One turning vector, and how many ticks it has turned
The counts run from 0 to 176.
[128 137 152 104 173 149 102 143 143 179 136 185 139 127 116 146 119 115
  83 114 157 176 168  78 127 141 157 162 112 149 168 137 140 153  99  84
 148 121  92 157 144 104 107 126 126 133 152 103 167  98 125  81 119 137
 156 130 176 152 148 146 107 132]	48
[142 144 119 115 120 135 146 155 130 144 172 135 169 154 160 145 107  97
 108 104 147 168 135 152 156 108 157 173 165 114 112 175 119 131  72  91
  74 127 130 156 122  87 136  98  70 167  91 125 127 152 126 160 107 120
 154 127 186 128 115 150 100 142]	120
[106 161 109 107 159 129 134 122 129 167 113 146 127 138 125 127 147  80
  94 139 152 117 185 180 167 139 140 118 125 177 120 107 141 114 165  61
 114 124 109 137 165 126 126 124  86 124 129 127 136 124  93 123 102  97
 119 107 209 112 147 159 108 125]	168
[113 115 137 130 162 138 152 119 131 139 153 120 123 125 164  95 102 119
 134  90 134 132 174 139 139 128 149 162 139 169 131 136 151 137 122 104
 111 143 136 223 167 119 130 132 146 163 129 105 126 101 163 179 115 166
 104  97 189  83 106 164 141 142]	151
[142 163 141 118 172 136 137 150 112 185 140 174 124 150 150 134 139  82
 102 111 137 156 176 131 132 153 140 148 107 165  99 136 111 126 131  70
  97 125  72 112 147 134 125 108 112 138 107 136 105 134 118  55  86 133
 148  89 182 117 122 156 100 127]	39
[114 142 121 112 132 131 154 158 109 141 170 134 127 108 141 172 128 117
 111 110 134 168 153 118 148 132 152 191 114 172 140 125 183 168 122  88
 105 145 118 171 182 161 124 155 145 130 119 126 115 100 136 112  99 197
 123 124 185 135 130 151  99 103]	140
[131 149 130  99 125 130 130 148 124 161 164 158 156 157 139 129 118  91
 106  94 161 157 151 130 151 115 152 151 170 132 115 155 123 111  86  78
  81 102 117 165 116  76 145  98  68 158 118 110 162 146 122 150 101 111
 175 104 184 131 137 152 132 150]	121
[118 134 139 112 139  95 143 145 106 149 148 123 134 171 133 127 149  81
 125  72 150 149 169 169 178 102 156 155 152 144  98 151 125 119 124  65
  73 147 147 156 166 130 127 117 110 155 121 107 121 140 121 127 107 125
 118  74 188 110 138 127 109 123]	174
[ 91 122 122 130 134 185 126 141 164 162 151 151 167 120 124 125 111 110
  98 127 151 190 161 104 171 134 157 134 133 157 118 140 115 141 124 102
 120 113 125 191 124  97 126 156  89 163 120 120 155 110 168 149 122 122
 126 151 191 127 108 147  81 133]	59
[147 136 132 109 138 142 140 173 104 158 130 153 120 155 160 130 135 115
 116  98 128 130 156 157 124 122 158 211 176 165 138 145 153 119 112  64
  78 131  84 147 173 125 138 121 133 135 128 122 108 123 121 114  87 155
 152  95 172 124 126 146 157 167]	129
[145 152 102  93 140 135 125 171 127 130 179 167 131 125 138 175  95 117
 110 122 130 195 143 104 134 118 138 159 136  99 146 141 171 170  88  71
 103 126 111 169 143 103 128 127 115 124 134 127 166 124 123  90 121 144
 143 134 195 159 153 127 107 124]	132
[153 132 138 115 169  91 140 129 125 130 146 157 141 131 138 132 102  91
  80 101 143 189 129 107 157 105 154 169 159 106 142 181 119 133  60  90
  88 145 148 143 147  95  92  91  95 138  88 128 148 150 132 116 119 109
 149 118 162 130 142 129 110 153]	35
[126 135 108 115 163 107 163 146 134 137 135 113 143 135 181 119 121 119
 125 110 140 173 164 141 124 114 130 154  74 158 139 154 144 175 129  92
 118 184 171 192 154 140 112 124 132 153 112 125 104 130 127 148 104 155
 100 117 175 114 110 133  75 106]	11
[126 125 143 158 157 192 152 142 169 156 135 127 154 135 150 137 112 126
  96 127 119 182 159 144 139 128 167 184 127 142 129 156 124 158 119  99
  97 151  94 152 172 135 114 126 153 149 104 138  97  88 152  95 116 143
 124 135 176 131  93 143  80 128]	51
[121 143 114  98 171 123 121 137 112 120 167 153 107 141 137 129 111 110
 126 117 140 116 170 149 153 135 141 161 140 126 126 120 185 146 116  57
  95 131 135 179 169 110 150 132 145 118 163 119 170 120 102 136 104 138
 113  97 199 107 161 155 159 131]	77
[146 127 131  78 163 127 163 135 147 157 140 157 115 113 146 138 102 126
 129 113 134 166 159 118 130 115 142 201 133 164 164 162 149 186 129 114
 128 143 148 188 160 117 126 141 135 152 115 133 151 113 124 108 114 181
 125 178 174 155 124 153 107 129]	56
[119 169  99 141 161 144 129 160 170 127 146 124 153 145 160 110 107 123
 100 139 142 135 157 190 135 165 142 123 100 126 118 129 151 137 114  72
 104 136 116 188 126 105 135 113 108 148 148 147 126 103  96 172  90 108
 122 106 205  78 118 149 119 116]	160
[113 127 130 129 182 105 165 108 122 146 115 153 112 164 127 118  95  98
 111 109 144 163 159 134 167  99 133 138 167 128 141 146  92 139 147  69
 102 163 130 161 190 111 118  97 143 150  85 112 130 110 154  84 131 125
 103  95 178 104 141 134 116 136]	90
[105 113 110 106 127 165 132 127 101 143 175 143 136 124 157 128 102 103
 129 109 143 134 175 126 156 108 148 182 144 178 130 136 174 132 112  93
  83 131 141 194 143 117 133 147 103 155  98 104 125 137 159 193 105 144
 118 138 182 109 118 165  94 132]	66
[121 127  98 136 147 160 119 146 128 145 142 156 108  94 169 131 129  99
  90 148 134 148 169 116 122 149 143 153  90 168 105 112 181 136 147  70
  89 158 120 164 153 132 101 153 101 102 124 130 119 162 117 149  86 118
 100 143 207 101 130 148  94 136]	72
[135 142 115 108 188 106 141 107 136 121 124 158 129 152 145 113  88 117
  92 119 135 140 146 146 152 105 164 182 126 115 150 167 145 148 118  87
 101 196 175 180 169 115 118 117 123 137 100 137 147 132 113 147 106 108
  94 153 166 102 147 149  91 132]	164
[110 174 108 130 179 120 151 144 132 155 127 135 136 146 130 139 107  91
 104 142 137 188 158 141 153 129 107  75 112 132 137 117 105 167 124  57
 123 126  97 153 149 102 132 102 114 150 112 134 129  80 140  82 115 122
 133  83 205 110 137 138 108 109]	92
[119 141  90 151 154 139 142 167 140 122 134 143 138 143 176 105 120 137
  87 137 138 136 117 141 130 134 163 177 135 133 121 146 152 109 115  73
  66 184 116 182 154 117 110 124 110 139 106 146 102 129 121 167  73 118
 130 108 170  74 124 141 109 152]	74
[ 86 125 141 132 143 183 131 135 145 188 128 149 137 106 125 106 132 107
  98 123 155 150 174 120 160 143 152 143 140 186 119 123 112 113 130 103
 121 115 110 189 141 116 133 150  98 165 128 118 140 102 161 145 104 128
 134 122 190 120 112 162 115 151]	60
[115 141 124 104 165 143 163 147 150 172 139 160 103  98 149 128 118 106
 124 137 137 168 186 108 144 155 112 128 101 177 125 113 120 168 175 100
 130 136 112 186 162 136 126 153 123 151 119 122 141 106 141  90 112 160
 113 126 204 121 120 154 109 125]	146
[124 120 111 111 128 149 116 148 116 145 181 166 129 119 118 179 114 108
  92 121 142 184 163  90 158 116 152 156 134 127 134 124 162 153 102  65
  97 124 110 163 157 112 112 144 106 120 130 110 159 137 126  97 126 127
 133 144 194 149 155 110  79 129]	133
[100 158 109 117 154 143 125 120 133 147 133 141 143 150 108 123 123  88
  95 131 155 124 177 175 182 119 140  99 128 149 121 114 130 118 141  48
 105 112 117 159 157 103 137 121  84 114 129 115 140 108 125 132 111  74
 110 108 204 112 146 149 108 125]	167
[119 158  92 148 158 139 137 157 128 116 140 141 148 154 162 111 101 136
  97 138 138 139 112 149 141 138 161 163 158 106 135 141 156 107  91  63
  76 156 117 191 145 103 121 121 121 140 120 139 133 108 124 179  81 117
 150  84 183  79 140 143 149 161]	75
[117 140 102 127 157 113 154 147 122 132 139 121 170 168 178 124 102 126
 120 111 161 163 147 124 137  98 138 144 102 132 155 163 126 159 110  93
 107 184 172 194 133 119 104 107 111 168 102 119 114 104 143 170 110 135
 110 114 162 107 125 129  66 111]	12
[122 130 129 133 136 116 145 117 115 126 160 102 151 138 141 141 140  67
  98  72 132 167 171 171 170 108 170 152 145 130 112 139 152 132 104  52
  99 135 163 156 169 120 117 117 110 131 124 104 117 149 126 160 123 124
 105  80 201 119 139 114 110 126]	173
[137 139 153 146 163 183 141 112 161 145 128 101 178 139 146 116 105 109
 104 116 118 130 209 176 155 135 147 138 100 156 145 129 127 134 118  90
 124 109 105 144 173 104 113 127 113 151 126 101 102  99 143 150 136 120
 110 125 202 112 105 132 101 143]	105
[110 158 113 107 189  92 152 153 134 149 127 145 118 155 142 127 108 128
 101 123 157 161 111 146 137 132 132 148 154 135 151 157 135 175 103  80
 134 160 131 205 160 119 143  96 148 154 137 145 152  68 128 118  93 166
 142  89 177 112 155 154 141 119]	1
[127 137 124 105 163 105 160 131 138 154 139 108 136 123 165 120 130 107
 128 104 125 156 186 140 110 137 133 148  82 172 138 133 160 189 136  85
 132 166 157 190 166 143 112 128 152 141 142 121 109 116 122 154 108 162
  91 103 190 113 117 139 107 112]	10
[139 128 138 127 159  99 160 130 117 170 105 110 145 108 163 128 121  99
  91 104 137 170 179 122 111 137 141 161 110 190 179 133 144 137 115  81
 130 162 122 135 188 135  68 103 124 139 114 116  81 120 133 131 108 156
 116 112 171  97 132 129  97 142]	95
[105 135 108 121 143 118 165 159 123 145 136 147 136 136 143 144  91 145
 112 119 148 172 115 107 163 101 153 171 180 147 164 162 124 134  94 101
 100 166 132 194 168 120 121 121 121 164  86 133 126  81 157 118 103 173
 142 140 162 123 138 139  95 129]	142
[155 147 128 132 183 139 151 105 136 144  94 154 140 126 131 102 109  91
  72 136 125 140 150 148 167 121 157 170 136 151 132 159 113 111 110  95
  85 155 121 121 188 115  94 119  92 129  67 145 111 142 125 120 104  92
 120 141 162  98 131 144 104 159]	28
[ 97 153 116 124 159  93 159 159 141 158 123 137 113 165 151 125 127 142
 110 103 144 156 125 153 147 129 152 173 163 154 139 151 128 132 125  92
 108 170 112 194 171 139 129 102 153 157 126 146 114  67 123 115  83 164
 128  86 171  98 139 140 138 125]	0
[159 138 152 115 168 107 146 129 148 133 118 124 141 159 156  80 121 113
 126  99 123 123 185 191 157 124 153 176 140 130 124 170 129 117 119  87
  83 158 146 183 173 110 121 125 127 163 125 127 133 126  97 156 104 122
 115 116 177  97 128 122 132 159]	22
[137 110 158 117 176 167 124 121 154 174 132 165 133 110 124 133 118 108
  71 116 121 174 185  75 131 136 169 174 112 155 149 129 143 154 110  91
 143 126 101 145 172 118  94 147 145 117 135 110 137 112 139  87 122 145
 125 150 177 148 135 140 105 148]	49
[125 140 121 119 159 110 140 127 111 170 117 117 137 102 156 157 132  91
  87 128 146 165 185 120 120 146 124 116  88 192 161 102 144 140 123  69
 153 127  93 131 179 128  76 106 108 126 125 105  99 107 127 128 103 151
 118  99 185 112 145 132  93 121]	94
